In the rows, zero is written as 128.
Each path is a new rotation, seen through one point. The rows after it are directions, each followed by how far the rotation turns it, in degrees a step (0 if it stays put).
Each turn is a multiple of 5 degrees from 10 to 175, or 0.
Each row of a path follows its step; steps can be skipped.
path 1
step 1: [116 131 127 121 121 129 125 131 135 130 127 143 132 125 129 131 136 126
 130 131 122 130 128 131 136 122 131 141 125 116 128 133 126 134 126 125
 133 133 120 138 125 125 138 133 129 117 112 126 134 132]
step 7: [130 131 123 133 131 115 137 130 134 129 126 131 135 124 138 130 133 123
 115 134 128 138 124 124 137 135 128 139 129 122 123 134 138 123 126 116
 136 130 123 131 135 136 129 130 132 135 131 131 131 139]
step 10: [130 135 123 136 120 119 123 137 124 124 128 135 127 137 127 134 129 125
 126 118 144 132 127 136 124 126 129 140 132 118 112 123 130 124 129 126
 127 133 116 137 130 130 125 131 131 130 132 133 130 133]
step 12: [136 134 127 125 127 123 123 131 133 124 131 126 149 121 131 122 126 116
 123 133 128 136 136 129 132 126 125 131 123 127 133 135 119 128 124 120
 137 133 118 130 125 132 141 126 117 128 123 128 132 121]
step 22: [121 138 124 133 129 121 116 140 132 116 139 127 133 137 127 130 134 129
 120 122 127 131 129 130 133 131 135 136 126 128 121 118 133 131 132 131
 135 134 115 126 121 126 132 137 132 129 126 129 140 127]
step 28: [141 125 121 126 124 127 124 126 130 135 136 123 123 134 134 134 132 117
 121 124 134 126 123 119 129 122 129 148 133 123 121 131 131 130 126 125
 132 133 121 136 123 124 134 130 114 129 139 129 129 128]
step 35: [133 134 123 132 125 122 127 134 127 133 138 131 129 141 124 132 134 119
 125 128 129 129 139 126 136 117 130 130 124 118 121 126 130 125 128 131
 135 140 115 133 115 125 138 131 129 130 119 131 120 126]
step 37: [130 130 126 123 132 131 125 133 117 120 125 121 147 120 135 128 129 120
 112 128 122 136 128 132 133 126 124 136 125 122 130 126 138 130 131 118
 131 125 126 135 128 136 119 133 121 128 130 125 133 133]
[125 128 131 129 127 126 129 128 126 130 130 130 126 131 128 131 129 129
 129 129 129 129 127 128 132 128 127 131 125 126 129 123 126 125 127 127
 130 127 128 128 129 129 128 123 129 129 128 130 127 129]	115
[127 123 128 130 129 129 126 125 129 132 127 127 128 129 127 128 130 127
 127 126 132 129 128 129 130 131 127 130 130 127 128 127 131 131 128 128
 127 128 130 131 131 132 129 129 128 127 130 129 129 126]	35
[128 125 129 127 127 130 128 129 125 128 131 128 130 130 129 129 126 129
 128 127 130 128 129 130 133 126 128 123 128 129 130 129 131 128 132 128
 127 128 129 130 126 125 128 130 132 130 128 129 129 128]	135
[127 132 128 130 128 127 130 127 126 128 125 128 128 125 127 131 128 130
 127 125 131 128 128 130 129 125 130 128 129 127 126 131 128 130 127 126
 126 129 130 126 130 130 127 126 129 132 125 128 129 131]	110
[126 127 126 128 131 126 126 128 126 126 128 128 131 130 128 126 129 132
 130 133 127 129 129 126 132 128 130 126 130 128 125 129 128 129 126 126
 127 129 126 126 129 132 127 128 129 128 131 126 128 128]	95
path 2
step 3: [122 132 121 129 129 128 125 128 134 132 125 127 123 130 119 131 110 134
 122 131 130 133 117 127 122 126 124 137 124 133 125 119 126 123 130 130
 116 125 123 127 128 116 146 123 128 127 131 129 126 122]
step 7: [133 133 130 138 128 136 123 121 133 135 125 122 119 122 129 119 119 126
 123 129 128 131 122 127 125 127 119 142 127 130 123 127 118 126 134 128
 114 132 122 129 122 121 125 122 136 125 125 113 127 129]
step 13: [121 135 126 129 122 130 127 126 131 139 126 126 123 138 127 123 114 132
 124 126 118 116 119 132 122 125 135 134 134 124 131 124 124 129 128 130
 119 131 117 119 131 125 135 132 137 126 124 131 125 115]
step 17: [132 128 134 131 122 134 128 132 139 132 129 130 114 121 128 116 120 118
 121 132 126 129 121 127 125 127 126 137 125 125 132 126 124 124 130 123
 123 123 115 124 136 118 131 125 135 119 139 130 126 120]
step 25: [129 132 121 129 122 135 133 131 129 123 125 122 119 125 124 131 115 129
 129 130 127 126 128 135 135 133 136 141 120 128 127 134 116 128 133 135
 116 124 117 134 129 123 129 123 126 118 125 130 132 117]
step 32: [130 134 134 126 122 132 129 129 130 132 127 122 118 117 126 120 120 123
 117 133 124 122 123 124 130 132 124 140 132 135 125 129 121 128 138 125
 113 124 119 125 130 123 122 131 135 124 135 117 124 126]
step 33: [125 127 125 134 123 118 131 122 133 144 122 133 120 123 120 134 122 130
 133 129 129 120 124 128 123 138 127 138 117 126 120 127 126 131 129 137
 114 124 122 127 128 122 137 128 130 126 134 122 124 127]
step 36: [134 134 120 128 123 122 127 133 126 133 128 124 117 127 121 126 120 133
 122 127 126 125 130 123 142 129 127 129 135 130 135 125 128 131 127 138
 123 121 108 125 135 120 125 116 132 124 125 122 125 130]
[127 128 128 125 130 126 126 129 127 127 131 131 130 129 127 129 126 128
 126 127 123 130 132 128 131 128 130 128 127 128 126 128 124 129 128 128
 129 127 125 131 125 127 125 126 126 129 129 129 127 127]	70
[130 127 129 129 128 130 128 125 130 126 126 127 125 128 130 131 129 127
 125 129 128 125 131 126 124 130 129 128 130 126 124 128 128 129 129 126
 129 131 129 129 128 127 125 126 130 129 125 126 126 125]	45
[128 128 127 127 130 129 128 131 129 131 128 128 126 125 129 130 127 126
 128 128 129 128 130 126 126 129 127 129 131 127 128 124 125 126 129 129
 128 126 129 125 130 127 128 130 124 133 132 129 128 130]	25
[130 127 127 128 124 127 126 127 127 129 129 128 128 128 130 128 131 128
 131 128 128 125 126 128 127 128 130 130 125 123 129 129 126 127 124 126
 127 130 125 131 131 128 128 129 126 130 131 130 131 125]	90
[127 129 126 127 124 126 128 125 129 128 128 129 126 128 124 127 129 126
 127 128 128 129 125 127 128 127 128 128 128 130 125 130 131 128 130 125
 128 126 131 127 129 125 126 128 127 130 131 132 125 128]	25
[126 128 126 126 130 127 127 130 129 128 125 126 130 125 131 126 128 126
 126 129 125 130 127 127 128 125 133 129 129 126 127 129 131 128 127 128
 129 131 130 124 128 126 130 127 129 127 130 127 129 125]	100
